Here is a table of points, one per row:
(2.32, 1.59, -0.13, -1.08, -0.69, 1.59, 0.63, -0.46)
(-0.31, 0.43, 1.44, 1.46, 0.56, -1.71, 0.58, 0.17)
(-1.07, -0.38, -0.12, -0.46, -1.98, -0.53, 0.90, 0.33)
(0.07, -1.58, 0.49, 0.86, 1.44, -0.22, -0.17, -0.94)
(-0.24, -0.04, 2.20, -0.71, 1.02, -0.94, -1.92, -1.35)
(-1.25, 0.00, 2.09, -0.78, 0.74, -0.36, -3.06, -1.82)
(-1.76, -0.37, -0.32, -0.13, -0.86, -1.02, 0.85, 1.23)
(0.85, 0.44, 1.23, -1.13, 0.60, -0.17, -1.51, -1.02)
(-0.43, -0.75, -1.69, 0.95, -0.85, 0.12, -0.08, 1.12)
(0.40, -0.42, 2.44, 0.17, 1.63, -1.13, -1.65, -0.66)
(-0.58, -0.55, 0.03, 0.21, -0.06, -0.92, 0.57, 0.62)
(-0.51, -0.14, -1.08, 0.12, -1.56, -0.10, -0.25, 2.10)
(-0.29, -1.03, -0.04, 0.40, 1.61, -0.06, -0.18, -0.84)
(0.28, -1.81, -1.17, 1.33, -0.08, 0.72, -0.68, -0.10)
(2.25, 2.25, -1.11, -1.98, -1.07, 2.97, 1.20, -0.66)
(-0.83, 0.48, 0.76, 0.04, 0.68, 0.01, 0.66, 0.77)
(0.61, 0.39, 0.65, 0.84, 0.65, 0.36, 0.52, 0.02)
(-0.75, -0.52, -0.58, 0.95, -0.34, -0.40, -0.18, 0.05)
(-0.59, -0.04, -0.38, 1.15, -0.34, -0.75, 0.68, 0.48)
(-0.24, -0.40, 0.71, 0.53, 0.93, -0.45, 0.43, 0.38)
(-0.92, -0.49, 0.11, -1.04, -1.81, -0.60, 0.15, 0.08)
(-0.30, -0.03, -1.17, 0.19, 0.80, -0.07, 0.09, -1.45)
(-0.50, 0.19, -0.27, -0.35, 0.64, 0.29, 1.44, 1.06)
(-0.61, -0.20, -0.31, -0.58, 0.01, -0.42, -0.85, 3.15)
(1.88, 1.29, -0.29, -1.56, -0.26, 1.35, 0.30, -0.25)
(-0.23, -0.26, -1.04, 0.48, 1.07, -0.20, 0.20, -0.97)
(-0.90, -0.25, -1.25, 0.71, -1.48, -0.19, 0.25, 1.44)
(0.60, 0.73, 1.17, -0.28, 0.60, 0.25, -0.57, -0.81)
(0.87, -1.87, 0.05, 0.65, 0.84, -0.31, 0.19, -0.29)
(-0.25, -0.24, -0.40, 1.64, -0.19, -0.06, 0.47, 0.34)
(0.06, -0.06, 2.37, -1.01, 0.83, -1.16, -1.51, -0.92)
(-0.67, -0.13, -0.90, 1.10, -1.11, -0.17, 0.19, 0.61)
There is one direction along which these points spread out most. For each point below, how far along it does it lie, from 0 to 99? 50 is the average, and the first point above lies past it.
(-0.29, -0.51, -0.74, 1.20, -0.95, -0.01, 0.36, 0.78) 66
(1.72, 1.20, -0.20, -1.34, 0.06, 1.04, 0.33, -0.55) 50
(-1.28, 0.32, 0.63, 0.06, 0.69, -0.07, 1.06, 0.99) 54
(-0.21, 1.70, -0.67, -1.96, -0.92, 0.65, -0.83, -1.46) 48
(-2.10, -0.17, -0.19, 0.96, -1.76, -1.50, 2.08, 1.75) 76
(1.83, -2.47, -1.25, 1.46, 0.69, 1.14, -0.76, -0.57) 51
(-0.02, -0.63, 0.34, 0.89, 1.22, -0.61, 0.50, -0.52) 44
(1.36, 1.42, 0.45, -1.50, 0.18, 0.97, -0.39, -1.03) 41
(0.64, 1.07, -0.74, -1.53, -0.83, 1.14, -0.96, -0.89) 51
(1.40, 1.80, -1.12, -0.90, -0.31, 1.56, 0.90, 0.10) 64
